In the rows, 128 means zero.
Rotation paths and how fast each direction turns (degrees per step)
Each turn is a multiple of 5 degrees from 10 to 175, or 0.
path 1
[132 129 133 123 129 141 124 137 119 128 138 123 126 129 126 122 122 128
 132 145 121 122 122 122 132 127 128 131 123 126 130 138 131 121 139 118
 129 138 131 125 133 129 117 124 129 126 139]
[132 127 133 128 129 144 120 141 121 127 135 126 125 127 127 123 120 131
 132 140 123 123 125 122 130 125 126 135 123 124 132 133 132 124 138 117
 126 137 133 127 134 128 116 124 130 122 138]
[130 129 134 125 126 142 121 134 121 128 136 129 129 127 127 127 121 129
 132 141 121 128 129 125 129 124 125 135 120 126 134 132 132 120 136 114
 128 139 136 125 135 130 116 125 130 120 139]
[130 130 135 120 128 140 123 135 120 128 135 126 130 129 125 123 123 131
 133 142 121 127 124 124 130 127 126 132 124 127 132 140 132 120 136 117
 129 141 136 125 133 134 116 124 133 123 138]
[132 128 135 126 130 142 118 141 123 126 132 130 126 128 123 123 120 134
 132 139 124 125 122 122 130 127 125 133 127 124 134 137 133 123 136 120
 127 139 135 127 132 133 116 124 135 121 138]
[132 130 137 127 127 141 118 135 122 125 133 136 127 126 123 128 121 131
 130 140 123 128 125 125 129 127 126 134 122 125 138 133 133 120 136 117
 129 137 136 125 133 132 116 127 135 119 139]
[132 132 138 122 128 138 121 132 120 125 135 133 128 128 122 127 123 128
 130 144 121 127 120 126 131 129 128 130 123 128 135 138 132 118 136 118
 132 137 133 124 131 134 117 127 135 123 139]
[134 129 136 125 131 139 120 140 121 125 134 131 123 128 122 124 121 130
 130 143 124 122 117 123 132 129 129 131 125 125 134 137 133 122 138 121
 130 135 130 126 131 131 117 126 134 124 139]
[135 128 135 130 129 141 119 138 121 125 136 134 122 125 124 128 120 128
 129 142 123 124 122 124 131 127 129 134 120 124 136 131 132 122 138 117
 129 133 130 125 133 128 116 127 132 122 140]
[133 130 135 124 127 140 123 132 118 126 139 129 126 127 126 127 122 125
 130 146 121 124 123 125 132 127 129 132 119 127 133 134 131 119 138 115
 131 135 131 123 133 129 118 126 130 124 140]
[133 128 133 124 130 141 123 139 119 127 137 124 125 129 126 122 121 128
 132 144 122 121 121 122 132 127 128 131 123 125 130 137 131 122 139 118
 129 137 130 125 132 129 117 124 129 126 139]
[133 127 133 129 129 144 120 140 122 127 136 127 124 126 127 124 120 130
 132 140 123 123 126 122 130 124 126 135 122 124 133 131 132 123 138 116
 127 137 133 126 135 127 117 124 129 121 139]
[130 130 134 124 126 142 122 133 120 128 137 128 129 127 127 126 122 128
 132 141 120 127 128 125 129 124 125 135 120 127 134 133 131 119 136 114
 128 139 136 125 135 130 116 125 130 121 139]
[130 130 134 121 129 141 123 137 120 128 135 125 130 129 125 123 123 131
 133 142 121 126 124 124 130 127 125 132 125 127 132 140 132 120 137 118
 128 141 135 126 133 133 116 123 133 123 138]
[132 128 135 126 129 142 118 141 123 126 132 130 126 127 123 124 120 134
 132 138 124 126 124 122 129 126 125 134 126 124 135 136 133 123 137 119
 126 139 135 127 133 132 115 124 135 121 138]
[132 130 136 126 127 140 118 134 122 125 133 135 128 126 123 128 121 130
 130 140 122 129 125 126 129 127 126 134 121 126 137 133 132 120 135 116
 129 138 136 125 133 133 116 127 135 119 139]
[132 131 138 121 129 138 121 134 120 126 135 132 128 129 122 126 123 129
 130 144 122 126 120 125 132 130 128 130 124 127 135 139 132 119 136 119
 131 138 133 124 131 134 117 126 136 123 139]
[134 128 136 126 131 140 119 141 122 125 133 132 123 127 121 124 120 131
 130 142 124 122 118 123 132 129 128 131 125 124 135 136 133 123 138 121
 129 135 130 126 131 131 117 126 135 124 139]
[134 129 136 129 128 141 119 136 121 124 136 135 123 126 124 129 120 127
 129 143 123 125 122 125 131 127 129 134 120 125 136 131 132 121 137 116
 130 133 131 125 133 128 117 128 132 121 140]
[133 130 136 123 128 139 123 132 118 127 139 129 126 128 126 127 123 125
 130 146 121 124 121 125 132 128 129 131 120 127 133 135 131 119 138 116
 132 135 131 123 133 129 118 126 131 125 140]
[134 128 133 125 130 141 122 140 120 127 137 124 124 128 126 122 121 129
 132 144 122 120 120 122 132 127 128 132 123 125 131 136 132 122 139 119
 128 136 130 125 132 128 117 124 130 125 139]
[133 127 133 129 128 144 120 139 121 127 137 128 124 126 127 125 120 129
 132 140 122 124 126 123 130 124 127 136 120 124 133 130 132 123 138 115
 127 136 133 126 135 127 117 125 129 121 139]
[130 130 134 123 126 141 123 133 119 128 138 127 129 128 127 126 123 128
 132 142 120 127 128 125 130 125 126 134 120 127 133 134 131 119 137 114
 129 139 135 124 135 130 117 125 130 122 139]
[128 127 128 126 130 128 129 131 128 129 127 124 127 129 127 125 128 130
 129 129 129 125 125 126 129 129 128 126 131 128 126 132 128 129 129 131
 127 129 127 129 127 129 128 127 128 130 127]
110
[129 126 127 127 128 130 128 127 127 125 129 128 126 130 127 128 128 130
 129 127 126 131 128 126 128 128 125 127 125 129 130 129 128 130 127 126
 129 127 127 131 125 127 127 128 129 133 129]
0
path 2
[120 127 127 128 131 134 136 127 130 129 136 131 122 120 122 128 117 125
 137 120 120 122 133 133 123 121 127 122 137 124 123 128 123 117 136 127
 119 134 134 120 143 127 128 130 122 128 132]
[120 128 128 128 133 136 132 129 132 131 139 130 121 119 126 122 120 122
 139 122 120 124 132 136 124 122 128 118 136 123 125 131 125 118 133 126
 119 130 136 121 141 126 128 132 125 125 133]
[124 127 130 127 134 136 133 126 132 130 140 131 122 119 125 125 122 116
 137 120 122 126 132 133 126 119 125 122 137 122 124 128 128 117 134 125
 119 131 137 121 141 129 128 133 125 132 135]
[122 130 128 126 136 135 136 126 132 131 137 131 122 120 126 128 121 123
 138 120 121 126 130 133 127 118 124 127 138 122 124 128 123 114 135 128
 117 132 134 119 139 126 128 130 123 131 133]
[123 133 128 126 132 135 134 129 130 130 136 130 126 116 127 124 118 121
 138 122 119 123 132 135 128 122 124 121 137 125 126 131 124 117 134 126
 118 133 135 120 139 124 128 133 119 128 132]
[122 128 128 126 129 134 135 126 129 129 137 132 124 118 121 127 118 120
 136 120 121 121 134 132 125 121 125 119 137 125 124 129 127 118 134 125
 120 135 136 121 143 128 128 134 121 130 132]
[119 126 127 129 133 135 135 127 132 130 138 131 120 121 123 126 119 125
 138 120 121 124 132 134 123 120 128 121 137 122 123 129 123 117 135 127
 119 131 135 121 143 127 128 129 125 127 132]
[122 129 129 128 135 136 132 128 133 131 140 130 122 119 127 122 122 119
 139 121 121 126 131 136 127 121 126 120 137 123 126 130 127 118 133 125
 118 130 137 121 140 126 128 133 125 128 135]
[124 130 129 126 134 135 134 125 132 130 138 132 124 118 125 128 122 117
 137 120 122 125 132 132 128 118 123 126 138 123 124 128 127 116 135 126
 119 133 135 120 140 129 128 133 123 134 134]
[122 132 127 126 133 135 136 128 131 131 136 131 124 118 126 128 118 125
 138 121 119 123 131 133 127 120 124 125 138 123 124 129 122 115 136 127
 117 133 133 119 139 124 128 130 120 128 132]
[122 130 128 127 130 134 133 129 129 130 137 130 125 116 125 124 118 120
 137 122 120 121 133 134 126 123 125 117 136 125 126 131 125 119 134 125
 119 133 136 121 141 125 128 134 120 127 132]
[121 125 128 128 131 134 134 125 130 129 138 132 122 120 121 127 119 120
 137 119 122 123 133 133 123 120 127 120 137 123 123 128 127 118 134 126
 120 133 136 121 144 129 128 132 124 130 133]
[120 128 128 128 135 136 134 128 133 131 139 130 120 121 126 124 121 123
 139 120 121 126 130 135 125 120 127 123 137 121 124 130 124 116 134 127
 118 130 135 121 140 127 128 130 126 127 134]
[124 131 129 126 134 136 133 128 133 131 139 130 124 117 128 123 122 116
 138 121 121 126 132 134 129 120 124 122 137 123 126 130 127 116 133 126
 118 131 136 121 138 126 129 134 123 131 135]
[123 130 128 126 132 134 136 125 130 129 136 132 125 118 124 129 119 121
 136 120 121 123 132 131 127 119 123 126 138 124 123 128 125 115 135 127
 118 134 134 119 140 127 128 133 121 133 133]
[120 131 126 128 131 135 135 129 130 130 136 130 124 118 125 126 116 126
 138 121 119 122 132 134 125 122 126 121 136 124 125 130 122 117 135 126
 118 133 134 120 141 124 128 131 121 126 132]
[122 127 128 128 130 135 132 128 130 129 139 130 123 118 123 123 119 119
 137 121 121 123 134 135 125 122 127 116 136 124 125 130 127 120 133 125
 120 132 137 122 143 127 128 134 123 128 133]
[121 126 129 128 134 135 134 125 132 130 139 131 120 121 122 127 122 121
 138 119 123 126 132 133 124 119 127 123 137 122 123 128 126 117 134 127
 119 131 135 121 142 130 128 131 126 131 134]
[122 131 128 127 136 136 134 129 133 132 138 130 122 119 128 124 122 122
 139 121 120 126 130 135 127 120 125 124 137 122 125 130 123 115 134 127
 117 130 135 120 138 125 128 131 124 128 134]
[125 132 129 125 132 135 134 127 130 130 137 131 126 116 126 126 120 117
 137 121 120 123 133 133 129 120 122 123 137 124 125 130 127 117 134 125
 118 134 135 120 139 126 129 135 120 132 134]
[121 129 128 127 131 133 136 126 129 129 136 132 124 119 122 130 117 124
 136 120 120 122 132 132 125 120 125 123 137 124 123 128 124 116 136 126
 119 135 134 120 142 127 128 131 121 130 131]
[120 129 127 129 131 135 133 129 131 130 138 130 122 119 125 124 118 124
 138 121 120 123 132 136 124 123 128 118 136 124 125 131 124 118 134 126
 119 131 136 121 142 125 128 131 123 125 133]
[122 127 130 127 133 136 132 126 132 130 140 131 122 119 124 124 122 117
 138 121 122 125 133 134 126 120 126 119 137 123 125 129 129 119 133 125
 120 131 137 122 142 129 128 134 125 130 134]
[126 126 127 129 124 127 128 128 126 127 128 128 128 128 125 128 125 130
 127 128 128 125 130 128 125 130 130 123 127 129 128 128 128 130 128 127
 130 129 128 129 131 128 128 128 127 125 127]
70
[130 127 129 127 126 128 127 126 127 127 128 129 129 127 127 128 129 122
 127 128 129 127 130 127 129 128 127 126 128 129 128 127 132 129 127 127
 130 129 129 129 129 130 128 131 128 131 129]
125
[128 132 130 126 127 128 129 128 127 132 128 125 127 129 127 131 129 126
 128 128 130 127 129 129 125 125 128 127 128 128 128 128 127 127 126 127
 126 128 129 130 129 129 128 127 127 125 128]
0
